In the rows, zero is written as 128.
Each path below is one point turned by a fixed rotation once a step. After each direction that follows a path, write how fast that rotation turns it, in degrees each step (0 if it stays still).
Each turn is a multiple of 5 degrees from 10 to 175, or 0.
Each row of a path follows its step; steps can be skipped.
Rotation 1:
step 0: [139 140 126 134 116 132 132 137 134 122 128 118 124 119 123 118 143 138
 122 126 132 120 131 130 149 121 121 124 118 128 132 132 121 143 129 125
 119 108 129 135 127 117 129 142 114 125 119]
step 1: [133 140 135 122 138 121 126 132 139 132 112 133 128 127 120 139 135 134
 127 115 133 135 130 135 116 123 145 135 127 145 125 126 123 122 108 118
 148 114 129 127 126 131 127 132 125 137 128]
step 4: [139 123 131 139 121 116 126 122 138 134 128 131 136 141 136 131 127 132
 126 108 132 129 106 107 134 143 131 138 134 131 127 135 123 121 122 122
 139 128 129 115 122 131 120 123 136 132 126]
step 7: [136 123 136 131 117 117 121 128 139 121 132 140 123 122 122 126 123 139
 118 115 111 124 133 133 125 142 125 122 114 113 128 135 135 114 121 111
 128 123 126 134 121 115 117 122 131 131 139]
step 10: [132 112 134 130 124 122 113 136 123 131 137 128 131 122 134 115 126 139
 130 133 118 132 132 126 130 138 118 133 147 121 103 118 139 121 131 130
 121 136 125 119 118 118 121 141 126 124 125]
step 12: [131 127 139 131 127 117 131 143 114 135 151 117 129 127 128 129 128 122
 130 128 128 123 125 121 140 135 127 128 112 128 126 140 121 109 130 128
 124 113 129 126 119 110 125 134 124 138 137]
step 13: [132 125 129 122 128 130 111 139 128 128 122 115 127 119 132 122 147 140
 110 128 128 131 129 148 119 122 127 132 130 128 123 129 126 126 116 116
 118 130 137 131 136 121 142 143 112 128 128]
step 15: [135 125 134 119 112 123 146 133 119 127 133 129 110 128 129 120 136 141
 137 123 123 120 132 126 134 125 121 120 130 149 113 132 137 126 126 116
 122 132 118 137 126 120 126 143 122 127 117]
step 20: [158 139 123 118 125 119 135 126 133 124 128 132 132 130 125 134 126 129
 128 134 116 117 125 140 126 125 122 116 120 129 127 117 120 125 117 119
 134 117 122 145 115 117 121 129 121 131 120]
[126 128 126 130 128 130 128 127 131 128 128 130 130 131 128 129 129 128
 127 130 135 126 128 128 124 123 129 127 132 128 122 127 127 124 123 127
 125 126 128 130 128 131 131 129 125 126 129] -> 145
[128 127 131 127 132 131 136 128 122 130 126 130 126 128 128 126 130 128
 126 131 128 127 127 123 130 123 127 128 124 128 127 128 125 125 130 129
 127 130 123 129 131 128 129 126 130 128 130] -> 115
[126 128 128 130 127 123 130 127 128 130 123 124 128 130 128 131 126 124
 128 124 129 133 128 130 128 128 130 129 130 124 128 132 127 126 128 126
 127 126 124 126 134 130 128 125 130 130 128] -> 145
[126 129 126 129 129 129 131 126 126 127 129 130 124 129 125 131 127 123
 125 129 129 131 125 126 129 131 127 126 129 127 127 127 128 124 127 122
 128 127 132 128 124 126 126 131 133 128 126] -> 140
[130 128 131 135 125 125 127 124 125 131 130 128 124 131 129 128 123 130
 126 127 124 128 128 130 128 129 125 125 125 129 127 125 127 127 126 132
 126 128 126 131 128 129 128 131 125 128 128] -> 140
Rotation 2:
step 2: [133 131 137 140 116 137 124 128 141 129 135 118 137 117 116 121 131 116
 123 130 134 135 129 124 140 138 142 125 108 126 129 134 134 133 120 126
 115 142 133 130 118 130 130 126 140 126 126]
step 3: [130 128 135 132 134 117 117 130 135 130 136 123 115 133 140 130 132 124
 120 135 123 130 118 115 134 125 124 120 140 123 123 128 129 141 129 135
 116 103 139 127 119 116 124 125 132 115 130]
step 4: [146 134 125 134 133 131 134 122 118 127 126 105 122 124 115 128 142 119
 129 127 129 112 133 132 132 132 137 124 122 132 126 128 148 136 133 117
 137 120 122 126 133 128 124 135 143 125 131]
step 5: [150 126 128 135 129 125 123 125 127 135 138 133 139 126 121 133 128 116
 114 129 127 134 119 114 134 132 127 133 117 119 126 128 123 144 129 124
 114 132 130 130 114 140 132 125 114 120 119]
step 6: [114 133 133 133 121 126 131 124 129 135 117 117 121 133 125 123 129 119
 130 140 128 124 129 120 119 143 128 126 137 125 119 140 133 146 135 129
 128 113 138 130 110 124 118 130 142 133 120]
step 10: [135 139 124 149 142 143 124 130 116 138 128 125 125 127 131 134 128 116
 115 123 130 120 126 124 134 131 119 128 132 132 121 130 124 139 132 126
 129 118 121 126 126 147 133 118 139 111 124]
step 12: [134 132 138 138 127 129 136 127 132 128 141 127 132 137 135 130 129 113
 136 121 129 133 124 125 123 123 116 125 130 133 112 141 144 133 119 131
 117 131 142 120 109 136 134 132 142 129 122]
step 14: [137 141 122 134 132 132 131 121 135 130 125 117 132 134 120 129 133 127
 118 137 137 121 120 131 134 132 134 126 113 133 125 126 144 125 119 140
 116 128 120 115 108 117 132 136 122 112 128]
step 20: [138 128 139 138 133 122 122 125 120 117 131 134 121 117 125 132 123 124
 110 133 122 129 123 121 133 134 128 135 108 134 134 130 138 135 123 125
 116 130 114 138 118 142 130 131 120 114 121]
[130 132 133 130 128 131 129 130 129 127 131 130 127 128 126 131 126 127
 130 122 128 128 121 129 130 131 128 128 128 124 132 131 128 127 126 129
 128 130 130 128 131 131 132 129 128 126 126] -> 145
[127 125 131 128 123 134 128 124 127 128 127 125 130 125 126 125 129 133
 129 126 126 127 130 130 131 130 129 124 128 125 126 130 127 131 131 126
 126 129 129 127 132 129 125 125 128 130 131] -> 170
[129 129 126 127 128 130 127 126 128 125 130 126 129 129 129 129 129 129
 130 129 134 128 126 128 127 130 129 128 122 133 134 130 126 129 129 128
 126 128 128 130 131 126 124 132 130 132 126] -> 155
[128 125 127 127 126 131 124 126 126 131 126 126 129 128 127 132 129 129
 129 129 125 133 124 124 129 126 130 125 132 129 129 127 121 126 128 130
 128 125 128 131 126 130 129 132 128 127 129] -> 140
[129 126 122 127 127 125 128 128 126 131 127 130 129 127 124 126 128 127
 129 126 129 125 122 133 125 129 126 128 131 128 128 128 127 129 130 126
 127 126 130 128 126 135 126 126 128 132 124] -> 65
[126 130 133 128 125 124 127 131 125 127 125 128 123 124 125 128 132 125
 131 132 128 128 129 128 130 130 132 125 125 130 129 127 128 125 129 128
 133 130 128 129 128 131 128 126 128 130 125] -> 160
